In the data rows, zero lies at 4.5, halfway between 4 and 5.
Some points, one per row:
[7 5 5 4 3 4 6 6 1 5 6 8 3 5 2 3]
[2 3 7 6 6 7 5 5 1 3 3 7 4 3 7 3]
[3 5 8 2 3 8 5 4 4 5 3 3 2 5 5 7]
[2 4 7 5 6 7 5 5 1 3 3 7 4 3 7 3]
[4 3 3 7 2 8 5 3 5 4 5 6 5 4 6 3]
[3 5 8 3 3 8 6 4 4 5 3 4 2 5 5 7]
[2 3 3 5 4 9 4 4 5 5 3 4 4 8 1 8]
[4 6 6 5 8 5 5 2 8 3 2 3 5 4 5 4]
[3 8 4 3 6 2 5 2 4 5 6 2 5 5 6 4]
[4 7 5 3 4 1 4 3 4 5 6 4 5 6 5 3]
[6 2 3 6 2 9 4 4 6 4 5 5 6 4 3 5]
[8 5 6 2 2 4 6 4 4 4 6 7 4 6 3 3]
[3 9 2 5 9 1 6 4 7 5 4 4 3 3 5 4]
[4 4 6 6 5 2 5 6 6 7 1 4 5 0 4 7]
[3 6 6 4 6 2 2 3 5 5 7 3 5 7 4 5]
[6 6 5 3 2 4 5 3 9 5 1 3 5 5 3 6]
[6 1 5 4 6 1 3 6 7 5 3 3 6 3 4 5]
[5 4 4 7 3 9 2 4 8 3 2 5 5 3 6 3]
[5 7 2 2 0 6 3 4 5 6 6 4 6 7 4 5]
[3 6 6 5 4 7 3 5 3 3 6 3 5 4 5 2]
[4 2 3 7 4 9 4 4 6 3 3 6 5 3 4 5]
[5 6 1 7 7 2 4 6 7 5 1 4 6 2 3 8]
[4 4 7 3 5 7 6 5 4 3 5 3 4 3 5 4]
[4 5 4 4 5 2 5 4 3 5 8 5 4 5 8 2]
[4 5 7 1 8 5 6 3 2 4 2 7 4 5 7 3]
[6 3 3 7 5 4 6 6 4 4 5 4 5 2 5 3]
[7 5 5 3 4 6 4 5 3 4 4 1 4 7 4 4]
[6 5 6 5 4 2 8 6 3 4 4 7 3 3 3 5]
[6 3 1 6 7 9 2 5 9 4 1 4 5 4 3 5]
[2 3 8 4 5 4 5 6 3 3 6 5 3 3 6 5]
[9 4 2 7 9 2 5 4 3 3 4 7 4 3 5 3]
[2 4 5 5 5 2 5 5 4 5 6 3 4 5 6 4]
[5 4 6 3 6 3 7 5 2 7 5 3 2 4 4 6]
[4 6 7 3 8 8 3 5 3 3 1 7 3 3 9 3]
[6 7 0 3 7 5 2 2 8 6 1 4 5 5 7 6]
[6 2 4 7 2 7 3 4 6 2 5 7 4 5 6 3]
[5 8 2 4 8 3 5 2 7 4 1 4 5 6 5 3]
[6 4 7 4 5 2 5 6 1 6 6 5 3 3 4 5]
[5 3 4 3 6 1 3 7 4 5 5 8 6 5 2 4]
Then 10 other points, each followed by its number:
[1 3 1 5 4 5 6 4 5 7 5 7 5 5 4 4] 0
[7 6 2 2 2 5 6 2 8 4 2 3 5 5 7 7] 1
[4 4 5 2 4 3 3 5 3 6 6 3 6 7 3 6] 2
[4 5 6 4 8 5 5 2 8 3 2 4 5 4 4 4] 3
[5 4 5 3 4 2 5 5 2 4 6 3 6 5 5 5] 4
[5 7 0 3 4 2 4 3 8 7 1 6 5 6 8 4] 5
[2 5 5 6 3 5 4 4 5 6 4 2 5 7 3 5] 6
[1 6 6 4 3 5 4 4 5 5 6 4 3 8 4 5] 7
[3 5 6 5 4 2 6 4 5 5 6 4 5 5 2 4] 8
[8 4 2 5 6 5 4 4 4 5 5 4 4 6 4 1] 9
Which three of these numbered points are nearest to each point below by angle, seen from the average point of the first points? Their numbers follow each, nearest first.
[3 6 6 4 6 1 2 3 5 5 7 3 5 7 4 5] > 2 8 7
[5 4 3 4 3 5 3 5 6 5 6 2 5 6 2 8] > 2 6 7
[2 5 5 6 3 5 5 4 5 6 4 2 5 7 3 5] > 6 7 8
[4 4 3 4 3 5 3 5 6 5 7 2 5 6 2 8] > 2 6 7
[3 3 8 4 8 8 6 4 4 4 2 4 5 2 5 5] > 3 6 0
[3 5 6 5 3 2 6 4 4 5 6 4 5 5 2 5] > 8 2 6
[7 6 3 3 2 5 6 2 8 4 3 3 5 5 7 7] > 1 5 3
[3 3 5 5 4 4 4 4 6 4 7 5 6 4 3 4] > 8 0 2
[8 4 3 6 6 5 4 5 4 5 5 4 4 6 4 1] > 9 4 5
[5 6 1 4 4 2 4 3 8 7 1 6 5 5 8 4] > 5 1 0
[4 6 6 4 8 4 5 2 8 3 3 3 5 4 5 3] > 3 1 5
[4 3 2 7 2 7 5 3 5 4 5 6 5 4 5 3] > 0 9 6
[4 5 2 5 9 3 5 4 8 4 4 4 6 5 3 2] > 3 9 5
[5 7 5 4 7 4 7 6 4 5 5 4 2 3 2 4] > 8 9 3
[4 5 5 4 7 2 5 4 8 3 3 2 4 3 8 5] > 3 1 5
[3 3 5 5 4 4 4 4 6 4 7 5 6 4 3 4] > 8 0 2
[4 3 2 7 2 8 5 3 5 4 5 6 5 4 6 3] > 0 9 1
[4 6 1 4 5 2 2 4 9 5 3 4 7 4 4 6] > 5 1 3
[4 2 4 3 5 4 5 6 4 6 3 7 7 2 4 4] > 0 4 2
[6 4 5 3 4 2 5 5 2 4 6 3 6 5 5 5] > 4 2 8
[4 7 5 6 1 4 3 4 5 6 4 1 5 6 4 5] > 6 7 2
[7 5 3 3 5 6 6 3 8 5 3 0 5 4 4 5] > 1 3 5
[5 5 3 7 6 8 3 3 2 4 4 6 3 6 8 2] > 9 0 5
[6 4 4 3 5 0 5 6 5 5 5 4 6 1 6 7] > 4 2 1
[7 2 3 4 6 9 2 4 7 6 0 3 2 7 5 8] > 1 5 3
[5 7 5 4 7 4 7 6 4 5 5 4 2 3 2 4] > 8 9 3
[5 5 7 2 6 3 6 5 4 3 4 3 5 5 5 4] > 4 2 8
[7 2 3 4 6 9 2 4 7 6 0 4 2 6 5 8] > 1 5 3
[9 4 1 5 1 6 2 4 9 4 4 6 5 4 4 5] > 1 5 9
[4 2 3 7 4 9 3 4 6 3 3 6 5 4 4 5] > 0 6 3
[7 3 7 4 5 2 5 7 1 6 6 5 3 3 4 5] > 4 2 8
[5 4 3 8 3 9 2 4 8 3 2 5 5 3 6 3] > 1 3 5
[2 4 4 4 2 4 6 5 2 6 6 4 5 5 2 7] > 2 8 6
[6 1 2 5 5 3 6 4 6 4 6 6 5 2 7 5] > 0 1 5
[3 4 7 4 5 4 4 6 4 3 6 5 5 4 3 2] > 8 4 2
